In the data rows, the value 50 means zero.
Some points, one per row:
58:50:48:54:52:56:44:45
57:50:50:32:64:34:44:68
57:50:52:58:49:60:44:41
53:50:50:35:60:39:48:64
30:49:51:58:33:60:71:41
32:50:50:58:35:59:65:41
30:50:50:58:34:60:69:41
57:50:50:54:53:55:44:49
58:50:50:32:65:35:44:68
53:50:50:58:46:60:45:41
35:50:50:59:36:60:66:42
57:50:50:31:65:34:44:68
47:50:50:58:43:59:44:40
31:50:50:58:33:60:71:41
56:50:50:59:48:60:44:41
35:50:50:58:37:58:67:42
57:50:50:31:65:34:44:69
45:50:50:59:42:59:44:41
58:50:50:55:55:37:44:51
57:50:47:54:51:56:44:45
34:51:51:58:36:60:62:41
58:50:51:37:62:39:44:63
31:47:50:58:34:60:71:41
31:55:50:58:33:60:71:41
57:50:50:32:64:34:44:68
31:50:50:58:33:60:71:41
57:50:50:32:65:35:44:68
57:50:49:58:49:60:44:40
58:50:50:58:53:46:44:48
57:50:50:35:63:34:44:65
57:50:50:31:64:34:44:68
58:50:50:31:64:35:43:68
57:50:51:58:49:60:44:41
57:50:50:42:60:34:44:60
56:50:49:58:48:60:44:41
31:54:50:58:33:60:71:41
53:55:54:58:46:60:48:40
58:50:49:59:49:59:44:41
43:50:51:58:41:60:46:41
30:50:50:58:34:60:68:41
57:50:50:31:64:34:44:68
57:50:49:32:64:35:44:67
58:49:46:59:48:60:44:41
31:50:50:58:34:60:71:42
53:50:50:36:59:39:48:64
51:50:51:58:45:60:44:41
57:50:53:58:49:60:44:41
57:50:50:31:64:34:44:68
58:50:50:31:64:35:44:68
30:45:50:58:33:60:71:41
35:50:50:58:37:55:67:43
57:50:50:58:49:60:44:41
35:75:50:53:39:56:67:45
53:50:50:58:46:59:44:41
58:50:51:38:61:39:44:62
57:50:49:58:49:60:44:41
57:50:50:44:59:34:44:59
53:50:50:58:47:60:44:41
58:50:50:59:50:60:44:45
58:50:50:31:65:34:44:68
31:50:50:58:35:60:67:41
58:50:50:58:49:60:44:41
58:49:50:32:64:35:44:68
53:50:50:58:48:59:48:43
34:46:50:54:39:56:67:45
58:50:50:32:65:34:44:68
57:50:53:58:49:59:44:41
58:50:50:36:62:38:44:63
58:50:50:49:57:34:44:56
30:50:50:58:33:60:71:41
57:50:55:58:50:59:44:42
48:50:50:58:43:59:48:41
30:49:50:58:34:60:71:41
54:49:50:36:60:38:45:64
57:50:50:36:62:35:44:64
57:50:50:36:62:39:44:63
58:50:50:50:57:34:44:54
57:50:50:42:60:34:44:60
57:50:53:54:52:55:44:46
31:47:50:58:34:59:71:41
58:50:53:56:51:55:43:44
35:51:50:58:36:60:67:41
57:50:19:58:49:60:45:41
57:50:50:46:58:34:44:57
32:49:51:58:34:60:67:41
57:50:51:45:58:38:44:57
57:50:50:31:65:35:44:68
58:50:50:55:51:55:44:45
57:50:49:58:49:60:44:41
31:50:51:59:34:60:70:41
31:51:50:58:34:60:71:41
38:50:51:58:38:60:51:41
31:50:50:58:34:59:70:41
57:50:49:58:51:58:44:45
57:50:50:32:65:35:44:67
31:50:50:59:35:60:66:41
36:50:55:58:38:59:61:41
57:50:51:58:50:59:44:41
58:49:51:58:49:59:44:41
55:50:50:58:47:60:44:41
58:49:50:31:65:34:44:69
57:50:50:55:55:38:44:51
35:50:50:54:39:56:65:45
53:50:50:54:49:56:44:46
35:50:50:54:39:55:66:46
57:51:54:59:49:60:44:41
35:50:50:54:38:55:66:46
53:50:50:57:48:56:44:43
54:50:50:36:60:38:44:64
53:50:50:39:58:39:49:61
57:50:50:58:49:60:44:41
53:50:50:36:59:39:48:64
57:50:50:58:52:55:44:46
57:50:51:59:49:60:44:41
57:50:48:58:49:59:44:41
57:50:50:33:64:34:44:67
31:50:50:58:33:60:71:41
38:50:50:54:41:55:59:46
53:50:51:58:47:59:47:41
37:50:50:58:38:60:52:41
57:50:50:31:64:34:44:68
Then 16 other points, each followed by its number:
53:50:50:36:59:38:49:64 0
57:50:50:54:52:56:44:45 1
57:50:51:31:65:34:44:68 2
36:50:51:53:40:56:61:46 3
55:50:49:58:47:59:45:41 4
57:49:54:58:49:59:44:41 5
53:50:50:58:46:59:44:41 6
58:50:54:59:49:60:44:41 7
57:50:50:38:62:34:44:63 8
57:50:50:58:49:60:44:41 9
57:50:50:58:51:60:44:45 10
57:50:50:58:49:60:44:41 11
31:50:50:58:33:60:71:41 12
58:50:45:43:59:39:44:58 13
57:50:50:31:65:34:44:68 14
53:49:50:58:46:59:48:41 15
Which three of these numbered points are nearest to each point below, looking only along the 2 directions in which the first points spread most? Their numbers follow each, nearest first.
57:50:51:36:62:39:43:64 > 8 0 13
31:46:50:58:33:60:71:41 > 12 3 15
39:50:50:54:42:56:57:45 > 3 15 12
52:50:51:58:46:60:44:41 > 6 4 15
31:47:50:58:33:60:71:41 > 12 3 15
30:50:50:58:33:59:71:40 > 12 3 15
53:50:50:36:59:38:49:63 > 0 8 13
58:51:49:57:54:45:44:48 > 1 10 5
57:50:50:52:56:34:44:54 > 13 8 0
31:51:50:58:33:60:71:41 > 12 3 15
31:50:50:58:33:60:71:41 > 12 3 15
57:50:50:35:62:38:44:64 > 8 0 14
35:75:50:53:39:56:66:46 > 3 12 15
31:54:50:58:33:60:72:42 > 12 3 15
58:50:50:39:61:35:44:63 > 8 0 13
31:80:50:58:33:60:71:41 > 12 3 15
31:55:50:58:33:60:71:41 > 12 3 15
31:55:50:58:33:59:71:40 > 12 3 15
57:50:50:53:54:51:43:49 > 1 10 5
58:50:50:32:64:34:44:68 > 14 2 8
57:50:49:31:64:34:44:69 > 2 14 8
37:49:50:58:38:59:55:41 > 3 12 15
53:49:50:36:60:39:49:63 > 0 8 13
30:56:50:58:33:60:71:41 > 12 3 15
52:50:50:58:46:60:44:41 > 6 4 15
30:54:50:58:34:60:71:41 > 12 3 15
30:56:51:58:33:60:71:40 > 12 3 15
57:50:50:38:61:35:44:64 > 8 0 14
57:50:51:53:52:55:44:46 > 1 10 5
57:50:50:36:63:38:44:65 > 8 14 2
57:50:50:31:64:34:44:69 > 2 14 8
57:50:49:57:50:56:44:43 > 10 1 5
53:50:50:56:48:56:43:44 > 10 1 4
35:50:50:54:39:56:66:45 > 3 12 15
57:50:50:53:54:52:44:50 > 1 10 5
53:50:50:59:47:59:44:41 > 6 4 15
31:55:50:58:33:60:71:41 > 12 3 15
58:50:50:31:65:34:44:68 > 14 2 8
53:50:49:58:46:60:44:41 > 6 4 15
46:50:50:58:42:60:44:41 > 15 6 4
57:50:50:32:64:34:45:69 > 2 14 8
54:49:54:58:46:60:46:41 > 6 4 15
57:50:50:31:64:34:44:68 > 2 14 8
54:50:51:58:47:59:46:41 > 6 4 15
31:50:50:58:33:60:71:41 > 12 3 15
57:50:50:31:64:34:44:68 > 2 14 8
58:50:50:36:62:38:44:64 > 8 0 14
57:49:50:31:64:34:44:68 > 2 14 8
58:50:48:54:51:55:44:46 > 1 10 5
58:50:50:31:64:34:44:69 > 14 2 8
52:50:50:58:46:60:44:41 > 6 4 15
57:50:50:57:54:42:44:49 > 1 10 5
31:50:50:58:33:60:72:41 > 12 3 15
54:50:49:58:47:60:46:41 > 6 4 15
57:50:50:55:53:55:44:48 > 1 10 5
31:55:50:58:33:60:71:41 > 12 3 15
49:50:50:58:45:59:44:41 > 15 6 4
57:50:50:31:64:34:44:68 > 2 14 8
57:50:50:50:57:34:44:54 > 13 8 0
35:53:50:54:38:56:66:46 > 3 12 15
58:50:50:35:62:39:44:64 > 8 0 14
57:50:50:36:63:38:44:64 > 8 0 14
57:51:50:50:57:34:44:55 > 13 8 0
58:50:50:31:65:34:45:68 > 2 14 8
46:50:50:59:43:59:44:41 > 15 6 4
57:50:50:32:64:35:44:68 > 14 2 8
48:49:50:58:43:60:49:41 > 15 6 4
57:50:51:53:56:35:44:52 > 13 8 0
35:45:50:53:39:55:67:46 > 3 12 15
58:50:50:58:52:58:44:45 > 10 1 5
57:50:50:31:65:34:44:68 > 14 2 8
42:50:50:58:40:60:50:41 > 15 6 3
58:50:51:36:62:38:44:64 > 8 0 14
37:50:50:58:38:60:54:41 > 3 12 15
57:50:50:31:64:33:44:68 > 2 14 8
58:50:49:35:62:39:44:64 > 8 0 14
58:50:50:39:61:34:44:62 > 8 0 13
31:51:50:58:33:60:71:41 > 12 3 15
58:50:50:51:56:37:44:54 > 13 8 0
42:50:50:58:41:60:48:41 > 15 6 4
42:50:50:58:41:60:45:41 > 15 6 4
30:80:50:58:34:60:71:41 > 12 3 15
57:50:50:45:58:39:44:57 > 13 8 0
55:50:50:58:51:56:44:45 > 10 1 5
30:54:50:58:34:60:71:41 > 12 3 15
57:50:50:53:56:34:44:52 > 13 8 0
57:50:50:36:63:38:44:64 > 8 0 14
58:50:50:54:53:55:44:47 > 1 10 5
54:50:47:58:47:60:47:41 > 6 15 4
58:50:50:59:51:60:43:44 > 10 5 7
54:50:50:58:49:60:46:44 > 4 6 15
58:50:51:52:56:34:44:53 > 13 8 0
53:51:50:37:59:39:49:63 > 0 8 13
37:50:50:59:37:59:53:41 > 3 15 12
31:54:50:58:33:60:71:41 > 12 3 15
57:50:50:31:64:35:44:68 > 14 2 8
42:50:50:59:41:60:45:42 > 15 6 4
39:51:50:58:39:60:57:41 > 3 12 15
52:50:51:58:46:59:44:41 > 6 4 15
53:50:50:36:59:38:48:64 > 0 8 13
53:50:50:36:59:38:49:64 > 0 8 13
57:50:50:32:64:34:44:67 > 14 2 8
31:47:50:58:33:60:71:41 > 12 3 15
58:50:50:36:62:39:44:63 > 8 13 0
58:50:50:59:53:45:44:48 > 1 10 5
57:50:50:31:64:34:44:68 > 2 14 8
57:49:50:31:64:34:44:68 > 2 14 8
31:50:50:58:33:60:71:41 > 12 3 15
54:50:48:58:47:60:45:41 > 6 4 15
54:50:53:58:47:60:45:40 > 6 4 15
53:50:50:35:59:38:48:63 > 0 8 13
57:50:50:45:58:39:44:57 > 13 8 0
44:50:50:57:43:55:44:42 > 15 6 4
57:50:50:37:62:35:44:64 > 8 14 2
57:50:50:32:65:33:44:68 > 14 2 8
44:50:50:58:42:59:44:41 > 15 6 4
40:50:50:54:42:56:54:45 > 3 15 6
53:50:50:36:59:39:49:64 > 0 8 13
57:49:50:31:64:34:44:68 > 2 14 8
